In the data rows, 128 means zero.
What is the hidden score of each row? Scores go from 0 to 30, and 15 is about the middle. The score is a weighted sum of the row's numbers plus the product of two more (or one squared), each taken from its middle value.
[126 144 138 136 112 148 158 126 119  98 133 190  98 117 158 135 148 159  93
  96  60 125  71  67 180 104 111  95 107  79 135] 23
[136 203 100 178  74  79  84 130 123 110 115 127 192 116 103 119  69 119 119
 145 128 110 111 164 108 156 134 165 111 150  79] 11
[132 141  95 148 112 103  70  92 152  81  71  65 130 154 101  74 126 163 134
 136  87  89 139 127 130 119 119 159 166 109 145] 12
[116 188 106 170 147 137  96 150 122 155 177 176 156 115  93 163 113 140 111
 138 109 176  99 113 130 150 104 109 120 167 140] 14
[132 148 137 129 110 102 169 129 127 123 126 154 141 117 126 126 109 129  95
 109 136 113  93 125 123 123 157 141 132 116 117] 21
[145 147 129 140  81 110 127 117 142  81 103 148  84 145 192 131 147 139  86
  78 142  65  82 138 148  99 109 121 188  68 158] 17
[151  99 169  74 123 126 123 164 187 103 113  35 112 102 120 131 205 133 176
 119 140  69 199 174 129 137 134 124 118 120 140] 23
[ 86  78 138  95 109 111  80 178 122 164 136  70  98  47 117 113 234 125 174
 112 160 124 149 110 203  79 113 147 125 149 143] 22
[126 122 103 121 118 138 134 129 126 125 150 171 107 161 163 118 132 152 131
 110 119 149 108  82 137 110  93  86 142 112 137] 11
[123 112 137  84 164 132 186 124 130 137 143 185 143 135 123  92 103 144 144
 129 102 152  86  74 152 115 160 156  99 128  89] 22
[142  81 100 150 142 201 110 109 115 103 139 132 102 178 170  82 121 120 168
 152 182 134 134 157  90 133 102 125 182 103 135] 14
[153 178 130 147 103 128 122 129 135 129 139 149  71 141 167 120 126 165 120
 120 101 136 104  95 127 132 102  85 132 104 158] 16
[118 100 115 115 136 128 138 123 163 106 154 108 132 154 148 100 155 134 185
 137 120 150 132 108 126 105 126 137 116 158 109] 22
[126 128 108 157 167 129 144 135 132 134 186 147 121 118  76 162 140  83 141
  89 140 180 142 137  94 142 141  78 120 158 105] 5
[ 89 131 154 131 117 175 128 141 115 153 108 159  94 154 166  78 111 170  98
 165  91 155 123 113 151 169  75  89 116  95 179] 16
[137  46  91 118 232 184 119 126 123 144 191 140 125 129 114  98 136 102 212
 161 139 178 102 120 116 120 141 159 135 146 130] 10
[140 145 133 149 115 119 124  96 118 133  93 127  76 146 146 176 191  97  92
  75 134 106 140 117 128 146 126  88 156 104 177] 5
[118 187 114 152  87  91 119 164  85 149 164 184  92  98 158 102 139 149 125
 108 131 150  64  75 152  84 106 108 112 151 102] 18
[134  96 160 147 139 174 143 140 141 130 123 146  65 102 150 170 170 108 150
 136 119 132 149 131 135 169 138  77 135 103 145] 10
[105 125 159 110 162 153 182 154 160 124 133 180 194 163  84 121  49 132 106
 141 113 165 152 174  90 153 152 119  86 127 115] 22
[132 132 136 139 152 173 106 103 141 134  96 115  89 131 119 161 151 108 126
 136 155  92 141 150 114 128 100  95 183 129 205] 17
[ 92 117 125 145  93 109  82 127 111 149 107 123 157  82  95 131 107 102 101
 153 113 146 117 157 162 121 138 182  77 154  95] 12
[170 119 151  94 175 125 146 107 163 120 110 108 105 122 124 174 159 119 140
 117 146  91 116 133 110 147 152 105 178 105 160] 10
[186 137 125  97 230 143 100 124 150  94 173 130 106 119  95 133 162 124 185
 163 125 122  52 114 140 126 114 137 188 119 149] 13
[127 122 167 105 137 160 158 103 139  90  95 151  77 141 165 147 131 144 100
 118 137 101 133 147 120 161  98  75 151  63 161] 14
[164 150 125 151 137  81 117  65 155 101  62  61 132 144  95 181 186  91  88
 100  68  82 182  94 142 133 139 124 128 146 170] 20
[ 99  87 129 102 144 144 154 114 135 105 114 109 120 129 141  99 122 130 144
 122 102 121 133 107 135 126 136 144 125 143 125] 23
[100  82 129 109 125 124 118 130 118 138 113  84 154 150 113 127 144 126 153
 140 121 129 184 120 130 110 129 147 111 158 140] 14
[159 182 160 123 123 119  95 131 140 175  79 167 161  65 111 133  77 149 109
 179 101 117 103 163 150 201 148 127 118 107 136] 15
[199 185 104 190 153 133  89  86 116 134 106 157  66 106 145 144 173  97 131
 127 122  88  44 100 156 152 131 105 221  88 143] 10
[160 150 120 136 163  94 156  99 155 131 148 117 149 114  91 165 119  90 131
 120 125 137 127 132  91 146 170 121 112 137  83] 11
[144 143  88 201 143 158 120 140 130 128 123 171 188 114  67 138  38 123 101
 166 122 161 109 200 107 201 129 121 150 109  99] 15
[119  95 146 109 183 175 120 121 138 134 149  99 104 195 121  99 123 160 165
 189  86 164 197 106  95 160 128 110 107 174 151] 11
[128 118 156  97  79  80 175  86 118 120  53 109 151 114 106 179 161  74  77
  87 130  84 159 118 145  89 150 165 125 142 140] 28
[129 114 102 109 103 111 162 151 135  95 177  95 137 155 141  96 128 137 164
 113 165 137 145 101 102  59 132 155 129 166  89] 25
[118 164 175 138  91 102 157 153 133 125 105 149 174  75 116 157  94 138 105
 115  99 134 123 159 144 165 158 132  85 120  75] 18
[161 159 100 108 209 147  78 117 145 112 154  95 123 170  90 110 142 174 184
 164 133 149 119 133  78 160  84 103 188 138 195] 6
[160 112 103 166 142 152 162  96 148  83 111 189  84 143 129 148 140 105  97
  86 122 104  80 116 142 145 109  88 195  72 153] 10
[174 112 106 149 149  97 135  95 108 121 157  94 113 149 102 150 184  84 180
 101  94 145 149  80 110  70 164 147 106 183  52] 12
[132 125 165  68 116  86 109 109 134 111 103  40 153 114 121 128 154 136 171
 156 124  75 180 127 122  90 162 189  88 172 122] 19
[130 156 124 130 141 102 135 140 140 117 147 148 116 126 138 102 109 159 132
 141  70 143 109  84 130 103 119 134  93 142 109] 19
[128 147 106 135 140 132 176  65 108  93 116 185 149 228 152 120  86 115  75
 101 133 127  86  75  74  92 125 133 166 118 170] 14
[133 121  81 132 159 125 137 136 123  59 154 137 130 146 104 134 145 121 124
  82 129 128  92  82 149  70  72 110 167 125 151] 13
[118 160 123 132 125 112 123 189 162 130 137 107 147  76 106 156 153 134 115
  96 135 115 126 154 139 148 105 101 125 141 133] 20
[ 99  97 178 105 107 158 156 156  71 176 143 169  73  97 204 126 173 126 128
 116 178 119 120 123 136 132 121 115 135 116 132] 20
[145 110 113 126 165 117 104 101  88 192 174  89  81 133 169 103 154 102 179
 155 177 141 161  96 117 105 193 184 132 192  90] 13
[151 103 195  90 127 120 181 114 151 112 117  60 100 111 139 128 168 133 161
 136 129 112 183 130 143 123 174 134  83 109 106] 26
[104  90  95 121  72 105  89 145 108 139 123  88 145 160 152  62 116 131 158
 140 191 126 179 131 124  89 124 213 152 162  92] 13
[157 124  74 175 118 157 137 134 145  87 128 131  91 153 133 113 129 144 147
 115 122 132  86 133 134 146 115 117 155  77 126] 12
[140 130  91 167 134 157 117 105 124 131 109 132  81 161 162 108 113 174 167
 169  78 133 144 124 135 176 114 127 122 112 112] 14
[122 108  85 174 153 169  75 111 122 128 140 141  83 181 136  76 112 157 152
 164  83 196 117 101 130 146  61 117 137 119 135] 1
[132 151 181  83 186 113 120  89 122 191  82 163 156  75  77 128  93 109  98
 179  89 114  45 118 158 170 134 188 144 119 151] 12
[128 137 114 165 128 139 140 158 144 122 180 159 132  86  84 177 141  98 118
  69 109 187 121 125 142 136 113  56 121 113 126] 8
[146 127 102 145 104 125  86 137 134 110  84  76 205  93  79 166 132 102 147
 150 167  78 113 211 119 149 135 193 164 114 118] 17
[110  80  92 168 128 134 108  74  82 141 108 108 122 159 111 103 129 121 146
 133  87 161 144  92 131 100 138 194  91 168 120] 9
[152 161 163 108 142 105 147 154 155 101 124 109 138  58  88 184 139 121 142
 101 126  97 132 193 103 165 165 111 115  99 119] 14
[126 105 153 106 149 153 137 170 157 123 159 129 152 111 112 117 107 144 147
 143 162 140 131 163 135 153 123 120 150 103 133] 16
[154 127 105 129 167 111 168 108 148 105 139 109 122 129 102 147 133 110 147
 128 100 126 151 114 112 119 168 162  86 137  67] 21
[173 204 154 134 140  96 162 114 169 141 160  98 126  94 151 153 111 145 149
 109 112 113 142 169  90 168 178  89 102 127  82] 19
[175 204  98 144 163  71  73 130 157 137 159 123 192  82  30 192 129 102 117
 122  95 139  83 118 125 148 140 115 124 167 124] 7
[142 171 140 113 133 108 172 142 127 136 172 170 153 117 152 109  62 138 116
 142 145 156 111 122  90 117 172 126  99 141  79] 21
[149 154 167 133 148 148 154 126 164 145 134 129 121  87 117 189 153 102 128
 109  82 135 157 152 130 194 160  68 102 125 126] 11
[134  97 135  58 202 125 154 142 144 121 142 110 156 160 133  70  94 152 186
 176 150 113 138 128  94 116 141 175 146 135 108] 18
[200 156 122 132 118  86 192  78 159  80 133 146  77 165 159 135 139 105  97
  74 141  72  84  72 117  80 149 112 169  97 112] 21
[102 127 157  87 109 111 165 133 150 125 145 111 144 180 123 130 131 122  99
 111 141 114 172  96  90  96 134 115 107 154 132] 25
[103 186 139 148  82  99  67 157 130 160 130 120 171 132 118 104  79 146 105
 166 150 128 120 171 133 142  98 146 136 146 150] 14
[167 117 121 143 155 123 109 127 167 136 114  92  87 109 109 138 175 160 203
 133  73 118 132 112 156 160 150 134  99 122 126] 14
[ 89 149 157 135  60 108 155 102  97 145  98 130 130 148 172 165 138 107  76
 103 106 106 169  78 122  95 144 112  98 137 145] 21
[117 118 169  96 167 167 135 173 108 188 168 195 162  81 115 128  94 104 107
 170 157 164  75 166 125 167 146 121 138 132 100] 21
[100 102 137  56 184 155 141 131 114 181 187 128 139 146 116 107 133 132 160
 131 126 187 156  68  98  79 124 125 102 215 143] 17
[162 121 141 133 181 191 145  83 148  99 137 118 116 202 138 162 127 110 135
 158 168 104 144 177  64 164 122  80 223 100 183] 14
[129 153 129 122 106 111 149 153 132 117 136 170 192 106 129 126  48 147  98
 147 117 135 130 159 112 154 186 152 108 144  91] 15
[105 125 106 151 111 136 118 110 124 136 130 161 115 170 145  82 112 157 131
 156  80 157 119  86 132 124 100 155 106 117 127] 16
[148 169 155 101 163 111 130  70  88 174 125 123 121 164 163 115 128 109 116
 157 142 104 103  80 126 123 166 145 129 154 132] 19
[112 124 110 144 102 138 124 124 151  85  94 134 118 173 142 121 124 145  96
 105 100 104  97 121 152 124  64 127 155  77 191] 15
[116 161 126 105 130 111 114 118 169 103  91  71 131 130 130 122 142 185 150
 143  75 105 136 127 140 161 102  86 109 116 164] 15
[130 171 141 184  76  78  96 124  68 191  80 133 106  66 168 104 137 109 128
 143 132  96  96 132 198 153 160 194  93 132  80] 11
[ 66 117 150  95  86 154 141 143 115 127 104 185 112 161 157 117 113 152  77
 106 141 109 112 123 153 111  75  97 166  93 194] 18
[174 172 100 180 116 112  93 122 157  87 100 129 132  97  75 138 105 126 146
 149  81 104  90 157 137 201 136 126 175  79  87] 4
[113 159 152 137  90 151 114 160 131 115 142 109 132 127 144 109 130 157 111
 123 159 118 139 175 115 152  93 100 142 115 162] 21
[138 114 117 132 133 100 144  75 154  77  84 119 149 138 105 104  89 131 150
 153  47 109 114  89 159 139 163 174  99 108  82] 11
[ 84  70 129 100 131 149  80 126  72 201 114 122 129 124 144 112 169  91 150
 169 197 117 121 135 156 107  84 181 162 135 159] 11
[125 152 117 128 126 105  94 134 168 116  87  94 127 127 115  95 159 158 159
 154  90 117 125 136 132 164 126 123 135 108 140] 11
[102  98 114 123 132 138  92 106 102 147 110  91 137 124 132 100 143 135 150
 156 130 149 173 143 139 114  98 171 122 155 135] 14
[135 111 143 118  93 125 153 170 128 117 143 140 105 103 178 130 167 116 131
  91 184 117 117 142 160  82 152  97 125 111 116] 29
[ 96  66 118  86 165 161  91 141 124 156 156  58 130 155 117 105 157 121 176
 165 157 157 208 130  97 110 115 124 111 182 164] 9
[144 123 133 111 129 148 167 133 130 111 115 203 107 133 178 107 107 171 103
 105 142  99  50 102 155 114 128 131 156  69 118] 24
[164 158 146 135 166 136 110  88 119 189 164  84  82 139 127 124 154 143 180
 167 106 181 171  88 109 145 143  99  97 189 129] 12
[121 144 134 169 114 140 127  93 142 107  92 158 116 177 158  99  66 157  81
 135 100  97  95 131 128 157 100 100 166  80 178] 12
[142 123 124 147 138  92 163  53  94 164 122 119 118 166 128 157 143  63 143
  98 125 119 130 106 106  90 194 160 113 186 111] 11
[133 121 179  69 158 160 116 173 185 123 140 113 124 133 167  90 149 188 174
 169 126 106 170 125 129 152  89  95 108  82 162] 24
[133  92  97 117 192 160 141 164 168  83 176 116 105 155 106 117 149 149 174
 108 124 155 131 115 107 118  97 104 162 117 125] 12
[ 88 147 151 114 119 102 147  36  56 177  86 138 122 207 182 134  84  97  55
 145 134 127 153  74  94  76 169 164 107 177 166] 14
[144 126 170 122 161 136 149 148 137 154 135 134 154  54  87 174 136  71 138
 106 138 136  97 158 136 139 174 165  98 119  89] 16
[127  67 150 103 147 133 123 131 136 127 111  97 142 113 102  95 148 125 165
 150 132 122 133 142 159 123 126 189 114 117 104] 16
[104  66 154  93 137 168 113 178 137 136 104 105 109  87 128 110 157 145 169
 147 129 130 133 175 181 156 122 165 122  77 116] 17
[143 116 136 100 160 109 169 102 113  96 129 185 121 134 131 136 108 130 108
  87 141 111  86  95 147  90 129 129 150  97 131] 13
[135 130 128 154 145 160  79 204 146 142 160 136 152  54  53 175 132  93 144
 117 148 146 107 198 142 169 108  90 158 132 131] 6
[122  89  79 130 176 127  74 105  79 184 151  99 100 136 128 109 156  87 181
 167 162 177 130 103 136 109 133 178 134 191 109] 5
[ 95 118  96 151  84 159  84 143 150 115  97  79 169 137 107 138  85 109  91
 148 141 133 196 240 100 201 107 127 122 123 137] 6
[120 132 175  85 161 112 174 167 133 135 161 149 151  90  76 171 126 108 125
 102 135 141 102 137 133 133 144 116 100 133 110] 15
[ 92 132  90 120 112  71  95 148 128  92 139  84 160 136  96  96 134 150 136
 112 101 121 142 103 142  90  88 132 112 153 122] 10
[ 86 108 128 136 139 140 136 128  94 155 120 186 128 113 120 130 144  88 102
  85 106 147  90  97 142  82 107 127 144 130 147] 15
[131 102 112 168  95 156 134 137 109 114 153 124  68 132 183 113 178 124 180
 118 165 131 116 129 134 117 129 132 125  93  87] 22
[155 106  55 155 148 127 110 136 146 100 181  92 108 164 109 114 162 126 191
  96 131 144 130 109  97  98  97 131 140 160 118] 15
[111 104  55 175  91 132  92 120 118  95 112 139 106 137 119 137 157 100  95
  76 125 127  94 115 136  95  80  99 176  79 147] 5
[102  64  97  87 136 153 144 162 163 106 149 104 120 123 113 126 145 144 160
 142 115 155 159 119 135 117 111  98 117 114 137] 15
[116 116 149 117 135 142 139 109 100 151 150 184  98 135 127 136 151 104  82
  85 143 111  60  98 149  87 120 112 173 105 165] 21
[142 104 174  71 183 137 105 112 121 149 143  77 128 117  98 136 159 106 170
 159 158  92 152 167 112 143 154 182 131 151 144] 11
[131 132 135 147 106 116 112 158  67 146 148 160 114  85 157 123 142  93 116
 121 196 129  74 131 154 112 114 153 176 125 110] 16
[123 108 129 109 121 126 137 108 164  98  80  91 123 106 137 100 128 162 164
 130  60 128 147 116 156 155 139 176  83 103 113] 13
[101 133 146 117 139 105 157 129 175 119 112 141 184 113  57 174 100 106 105
 101  68 166 146 107 118 128 160 114  59 152 120] 13
[142 171 161 170 128 103  94 126  92 177 116 119 125  40 105 203 139  82 138
 159 105 127  93 155 159 189 166 145 136 128 111] 5
[134 120 133 180 118 144 127 150 158 108  90 130 138  95  86 128 104 135 110
 141  83 163 130 164 142 184 112  91  90  83 134] 13
[136 159 139 181 106 151 195 126 124 147 155 151 138 113 134 190 106 102  90
  95 108 174 193 150  82 158 188  70  57 147  75] 25
[132 102  95 129 140  99 131  76  99 145 145  90 104 162 135  84 132 137 161
 151 109 143 164  85 133 106 153 161  69 173  78] 11
[171 171 116 125 163 132 142 101 124 113 155 160  92 152 163 130 142 134 127
 121 131 114  95  96 126 123 135  99 148 110 145] 13
[112 151 113 151 125  97 112 143 106 193 141 142 166 110 111 140 120  88 119
 132 117 160 129 119 117 130 148 156  85 168  88] 13
[ 94  98 114 133  77 104 141 135 106 125 116 170 116 150 167  92 117 144  94
 107 138 116  97  91 160  93 137 152 104  98  92] 16
[136  88 115 147 121 133 116  99 114 122  84  77 135 116 105  95 157 100 172
 152 137 104 156 161 135 127 147 197 130 123 117] 16
[120 151 104 149 131 112 114 143 127 113 133 119 126 126 131 155 156 116 121
 117 128 127 107 105 130 104 109 101 147 151 155] 12
[114 162 136 119 136  99  94 155  99 188 140 151 172 104 104 136 117 133  88
 139 120 141  84  88 162  97  97 145 124 178 147] 20
[124 130 162  86 115 115  86  95 160  92  23 105 173 141  84 131  96 148  46
 143 116  69 113 177 135 138  70 156 200  58 196] 16
[112 201 101 190 105 120  15 133  76 203 154 129 178 116 102 119  83 115 109
 174 127 190 135 142 123 134  74 124 148 203 162] 6
[125 166 100 151 112 116 153 133 110 153 173 178 188 161 123 102  28 132  90
 150 126 166 114 119  97 134 148 131  88 166  99] 20
[130 109 134 110 147 130 133 134 135 132 109 168 110 139 134 113 121 152 153
 156 111 135 119 119 154 123 125 152 133 101 139] 15
[ 93  96  97 138 125 127 150 147 126 121 133 130 143 134  85 105 136 134 125
 100  91 160 138  84 156  95 114 119 100 123 116] 18
[134 115 115 153  85 116 125 155 133  90 121  77 163  85 131 158 137 123 145
 112 181  80 162 200 112 122 159 156 143 111  89] 20
[161 145  89 181 115  81 181  51 126  81 115 105 101 179 134 163 169  87  98
  51 135 109 152  84  81  84 176 104 123 159 112] 15
[124 120 113 127 106 133 113 185 124  88 135 132 169 136 132  68  65 179 146
 164 186 130 112 168 103 120  88 158 148  96  94] 20
[156 161 118 101 129 154  76 121  68 168 163 132  94 154 208  51 110 169 152
 177 191  97  76 105 123 101  99 167 192 170 145] 22
[187 156 165 132 183 156 116 153 164 119 158 154 127  67 143 104 108 167 174
 160 145 123  56 175 140 188 115 121 151  98  90] 23
[133 125 127 136 127 114 138 108  96 153 145 179  96 101 137 131 158 119 104
  82 141 105  62  93 175  88 121 167 142 115 114] 18
[109 146 131 126  98 113  82 220 113 171 166 151 173  51 110 133 129  85 121
 129 196 137 116 179 133 118 126 158 122 171  95] 14
[100 123 137 100 152 113 105 144 145 144 158  89 135 137 113 121 172 143 169
 136  97 131 131 110 138 126 103 128 113 163 143] 12
[ 75 101 164  52 143 157 170 107 137 139  96 126 177 178 104 130 101 124  65
 116 123 155 154  98 109  95 112 109 119 143 189] 22
[ 79 110 167  75 176 160  99 182 133 166 159 122 117 109  88 160 175 130 151
 132 118 173 158 102 166 151  82  90 112 149 193] 5
[ 96  87 158  68 178 149 154 106 102 192 138 162 164 169 113 162 128  75  73
 100 157 148 128  98 112  84  96 134 134 164 192] 19
[103 117 149 156 133 143 128 140  94 181 105 185 138  49 113 143 138  94 124
 157 110 140 106 155 154 172 167 166 102 120  73] 15
[140 140 113  88 129 125  69 173 124 144 193  93 115 128 152  49 125 191 203
 167 195 126 110 125 110  95  81 149 187 148 141] 18
[ 94  94 137 138 118 128 114 114 126 145  75 120 165 108  65 136 114  98 100
 138  53 147 168 135 159 154 124 143  53 141 128] 15
[ 99 152 163 100  93 112 173 181 129 137 154 179 187 103 128 153  70 111  75
 119 157 164 137 149 117 124 176 110  64 152 108] 17
[138 124 113 139 133 107 138 123 151 102 150  88  96 111 110 146 165 118 153
 113  93 135 157  81 152 126 138 130  90 141 110] 11
[ 88 113 102 183  56 137 141 173  92 137 125 193 128  80 159 100 110 111 118
 126 140 162 106 154 170 125 129 180  84  96  50] 18
[119 146 112 194 130 132 121 120 117 172 112 142 152 130  82 153  80  83  82
 128  94 185 151 153 120 174 155 114  83 143  98] 6
[111  91 147 102 144 166 145 107 128  96 106 173 122 126 130 167 125 136  94
 105 148 105  71 139 148 124  99 123 173  60 158] 21
[145  95  93 137 215 168 123  91 110 139 144 167 148 143  75 148 123  97 130
 146 135 138  72 118 124 102 130 148 196  97 130] 15
[142 161 132 105 100  87 109 147  98 108 116 122 134 131 175 123 147 145  96
 117 209  64 127 131 133  78  92 136 203 120 152] 21
[120 133  93 196  89  94  81 142  95 133 141 120 129  99 132 149 147 120 128
 123 142 144 130 164 149 124 118 149 120 141  88] 7
[133 118 143  69 170 132 131 123 168  91 146 112 131 139 116 148 146 115 126
 107 162 104 142 121  97  93 135 128 165 133 167] 14
[140 217 124 149 111  51 136 148 157 109 130 116 184  90  89 154 110 126 112
 103  94 139 114 107 117 141 135 107  86 150  91] 15
[116 131 112 135 107 132 187 127 107 123 151 194 104 168 146 174 165  79  64
  40 138 153 119  74 120  57 129  96 120 125 164] 20
[117  99 113  92 144 117 136 121 175  87 121  71 147 127  58 126 164 141 153
 112  82 135 170  90 142 109 115 137 101 152 138] 19
[109 109  97 125 171 171 106 112  88 150 171 126 130 206 135 112 112 126 137
 144 158 173 156 114  86 111  91  84 155 185 150] 8
[120 119 102 144 118 112  62  96 135 128 124  83 149 139  85 115 153 121 150
 132 121 118 152  97 128  97  91 149 131 176 155] 14
[144 146 141  97 131 101  75 101 136 162  96  57  96 135 169  84 155 163 190
 183 138  85 165 125 106 142 147 176 134 171 121] 13
[152 197 101 155 158 107  74 138  65 169 168 138 157  86  78 129  99 109 116
 135 172 157  71 112 117 131 116 153 162 197 106] 8
[147 125 129 134 142 130 163 109 141  77 103 141 131 145 114 143 112 155 131
 125  86 121 112 130 119 119 141 107 114 126 141] 18
[155  97 102 151 129 120 151 120 178  40 126  75 130 198 127  79 124 172 200
 126 103 109 154 134 103 102 172 150 138 107  82] 21
[ 88 111 137 105 124 143 129 210 147 136 152 148 175  74  73 155 125 103 110
 106 144 156 128 169 140 132 108  92 116 115 130] 14
[134 141 153 163 134 135 198 109 141 107 119 153  62 144 174 168 167 143 112
  76  83 143 126  75 122 119 147  37 107 113 127] 22
[165 135  94 114 144  89 148 125 161  96 119 134 155 112 118  81 116 166 161
 141  61 112  74  86 165 112 146 177 119 126  69] 20
[161 128 152 131 109 120 190 103 147  95 105 139  83 130 162 193 189  83  81
  75 136  64 119 113 142 113 169  98 166  83 132] 20
[113 118 124 104  93 139 126 145 144 113  96 116  68 132 159  68 138 152 154
 141 116 104 147 135 161 129 109 121 144  94 109] 18
[167 148 118 132 167 124 105 106 138 135 136 112  81 106 123 120 173 152 157
 138  84 147 117  95 164 142 133 115 119 141 142] 10
[120 176 158 127 132 117 153 141 131 165 134 156 179  75 128 155  81  95 110
 141 141 132 150 176 129 168 170 123 109 144  97] 16
[127 168 148 144  95 152  93 185 143 156 134 116 136  66 131 143 127 148 117
 129 170 119 134 196 126 179 116  80 138 127 120] 18
[139 122 118 154 133 173 120 156 172 108 124 121 172 100  75 176 109  96 137
 148 134 143 156 207  97 200 106 103 139  93 132] 20
[ 84 118 114 122  79  89 107 142  86 143  70 116 183 125 107 103  97 135 100
 138 123 128 169 141 136 126 119 170  95 156 139] 21
[147 165  68 204  97 120 102 120 108  95 138 158 148 138 137 118  51 137 126
 144 119 150  87 132 138 148 141 143 130 128  70] 7
[119 121 128 135 109 141 130 150 123 130 128 151  53 124 179 106 150 187 139
 133  85 140 120 100 190 142 121 100  98  89 128] 14
[148 135 108 191  76 140 147 129 123  89 116 179 131 124 145 116  79 151 119
 131  97 137  96 152 130 144 137 111 123  89  66] 18
[110 150 104 159 111 115 138 108 125  79 129 146 117 183 137 110 112 154  92
 108 104 132 151  90 100 105  93 105 135 141 158] 20
[126 123 134 170 157 190 140 158 124 163 175 179 101  74 131 152  97  88 140
 133 153 171 111 175 125 171 166 104 118 107  66] 20
[ 82  61 117 153 116 163  88 113 112 139  50 182 120 127  78 141 139  91  80
 139 100 140  81 128 191 122  74 158 167 101 164] 7
[106 122 139 111  66  95  74 122 113 153  66  75 111 124 160 101 165 151 127
 125 132 101 155 124 163  85 110 159 136 121 140] 16
[155 134 127 147 152 131 126 113 132 134 143 108  76 138 130 172 190  91 133
  89 133 103 124 130 107 128 131  95 160 113 124] 10
[173 174 111 117 165 106 145 126 185  77 134 146  84 138 162  95 123 199 178
 129 105 102  43  99 149 140 146 115 165 105 121] 29
